In the rows, 100 means zero.
Rows swapped in pairs by one turn or mirror: which row each one swaps with
The rows were stretched afterwards, more along some directions than others.
gesil: 101 116 97 81 96 147 101 110 94 94 88 94 108 140 99 105 95 91 92 101 77
 77
Neseg: 90 145 101 92 104 105 114 98 91 117 94 99 113 98 117 101 103 91 105 94
 99 87
ruk: 121 79 110 114 106 107 102 94 99 91 84 103 83 79 100 85 82 88 91 91 102
 97
lekis: 100 110 102 107 108 80 106 101 76 82 99 99 121 126 111 100 89 131 114
 132 90 106
muk: 86 88 103 110 86 101 91 82 121 84 73 102 97 115 86 72 97 90 86 92 84 98
rom: 135 75 101 96 102 88 88 90 105 97 97 95 105 91 79 100 126 107 111 100
 111 117
dofo: 97 130 102 96 96 105 116 89 85 104 101 100 116 103 117 102 121 82 97 98
 91 84
kib: 74 93 95 110 104 83 85 89 111 90 107 84 95 90 114 92 118 89 94 145 78 78
nulo: 127 79 104 83 75 96 80 86 95 113 124 99 110 80 74 107 120 102 115 75 121
 111
Zed: 134 123 86 96 114 100 116 87 108 87 56 113 121 129 85 92 86 125 91 86
 118 105
Kanam: 108 79 106 100 119 98 100 98 107 77 85 90 86 95 93 78 93 96 92 119 104
 88
rut: 98 130 102 97 100 113 118 102 87 120 95 103 104 88 116 101 102 80 108 82
 98 90
Gab: 81 109 105 125 111 77 111 102 93 64 106 106 96 104 107 88 103 114 114
 110 93 116
Rasi: 100 95 90 113 86 96 94 99 111 75 86 100 121 135 102 92 102 97 84 144 55
 87
mor: 87 98 100 133 99 77 109 94 90 66 111 105 112 103 106 83 88 126 124 114
 88 127
Pog: 105 119 113 82 97 126 92 111 104 69 84 90 116 132 110 104 89 99 99 98 74
 89
muvuv: 126 119 94 95 112 84 111 90 120 88 71 98 118 115 85 78 94 121 92 93 127
 100
mukop: 97 85 90 119 88 101 84 71 114 79 82 99 105 132 79 72 105 103 82 110 89
 95
koga: 95 102 107 127 99 89 114 103 80 72 108 99 107 101 106 92 81 117 119 94
 88 126
memil: 64 97 101 111 107 92 98 105 114 92 99 90 96 92 130 104 115 77 81 144 79
 78
Reg: 70 83 103 124 95 105 75 85 115 99 109 88 94 81 99 97 130 91 97 108 106
 90
Fede: 87 103 93 91 78 83 88 112 106 103 125 119 105 106 107 114 81 116 91 72
 127 104
nipuz: 98 120 83 66 96 90 94 74 104 109 111 131 97 110 82 84 86 106 94 74 126
 95
zeme: 80 119 101 86 105 141 108 110 98 90 77 102 86 141 102 95 89 83 90 92 81
 78
seku: 111 94 108 102 114 93 74 103 92 89 75 94 125 104 104 87 103 109 100 103
 99 103
lage: 83 82 102 138 100 104 76 82 114 107 88 81 100 75 108 87 128 86 89 108
 103 89
tikik: 80 98 96 132 101 78 110 91 87 74 114 111 108 102 102 92 89 124 116 100
 101 124
tas: 120 83 94 99 123 115 102 95 102 95 66 105 74 100 83 84 83 93 90 95 98 89
petum: 121 96 109 79 93 89 83 101 98 124 109 101 106 89 72 95 111 97 109 76 121
 108
rakuf: 79 121 103 82 98 115 90 94 97 71 101 93 109 142 99 92 96 106 98 97 94 80
Zaru: 95 80 111 137 97 111 85 86 101 97 93 72 101 76 112 97 129 94 88 104 99
 95
gopu: 115 83 100 124 86 92 99 109 105 80 87 89 112 125 104 87 100 98 80 139 59
 82
Pabu: 113 94 113 96 70 109 89 108 78 98 123 85 143 76 112 105 103 109 116 101
 86 107
bepa: 90 107 94 94 80 80 83 112 109 112 126 115 101 93 110 118 98 110 88 70
 130 98
mibud: 89 108 112 75 87 125 93 100 95 80 98 95 106 131 101 95 101 86 93 99 73
 78
Sobof: 95 136 97 93 100 101 118 93 94 117 104 101 101 97 110 108 116 86 105 87
 109 88
topum: 99 111 114 108 83 134 102 107 106 82 89 88 108 125 106 106 102 86 85 100
 74 77
Lavu: 95 113 106 106 85 90 106 102 77 106 115 97 121 110 119 102 96 124 115
 116 88 104
duve: 94 109 109 88 95 100 96 100 72 111 119 99 125 99 118 110 97 116 127 107
 86 111
zaf: 110 117 100 97 85 91 115 103 75 81 104 111 129 114 109 123 97 135 106
 115 90 110
vakek: 75 110 98 87 79 79 71 99 115 112 136 112 108 91 108 107 109 109 105 76
 118 102
manu: 142 115 86 91 105 98 114 86 115 91 62 118 115 124 76 96 95 112 83 80 117
 105
safo: 91 136 88 67 121 96 99 89 106 64 91 101 111 132 86 82 94 115 123 111 99
 102
fel: 89 89 98 117 83 88 99 96 105 73 100 109 108 133 93 84 89 107 93 135 53
 90
tiku: 115 85 97 83 116 111 112 105 114 93 82 106 68 99 87 95 82 89 84 98 98 88
Fotu: 67 114 92 90 76 79 81 107 109 113 140 115 109 100 104 108 102 109 104 77
 120 96
zese: 134 122 91 89 115 103 116 98 114 91 61 110 117 128 91 98 87 119 87 81
 117 107
deliv: 132 122 85 101 108 85 127 86 112 91 70 116 108 131 82 91 87 124 87 86
 123 106
leb: 91 99 110 112 112 92 112 109 88 71 113 90 96 94 105 95 100 113 116 98
 103 123
Gof: 119 80 109 125 110 101 109 96 111 83 72 101 79 95 95 89 90 88 75 106 89
 84
livo: 79 97 108 116 105 86 104 103 82 77 113 100 95 89 110 97 84 105 123 89 94
 122
Vava: 104 132 99 88 100 113 110 95 88 123 99 100 114 94 109 103 110 80 105 87
 101 86
luz: 128 80 95 92 99 96 85 94 99 99 91 105 115 99 78 95 106 116 122 93 115
 118
tiri: 86 111 97 81 72 80 95 118 103 107 130 122 96 110 106 106 88 112 88 72
 116 93
bor: 102 91 97 125 85 98 98 97 106 75 86 94 122 126 107 89 100 100 86 139 50
 88
rek: 80 85 104 125 101 97 76 74 112 107 89 87 94 71 104 85 117 91 93 101 104
 98
Kila: 89 116 103 79 64 79 89 108 116 107 145 115 109 98 98 105 98 119 97 71
 119 103
Boz: 113 78 97 100 104 90 102 88 99 79 107 101 85 95 82 80 89 96 93 108 108
 88

rakuf swaps with -> Boz
bepa swaps with -> koga
deliv swaps with -> Sobof
Neseg swaps with -> manu
nipuz swaps with -> safo
Zaru swaps with -> gopu

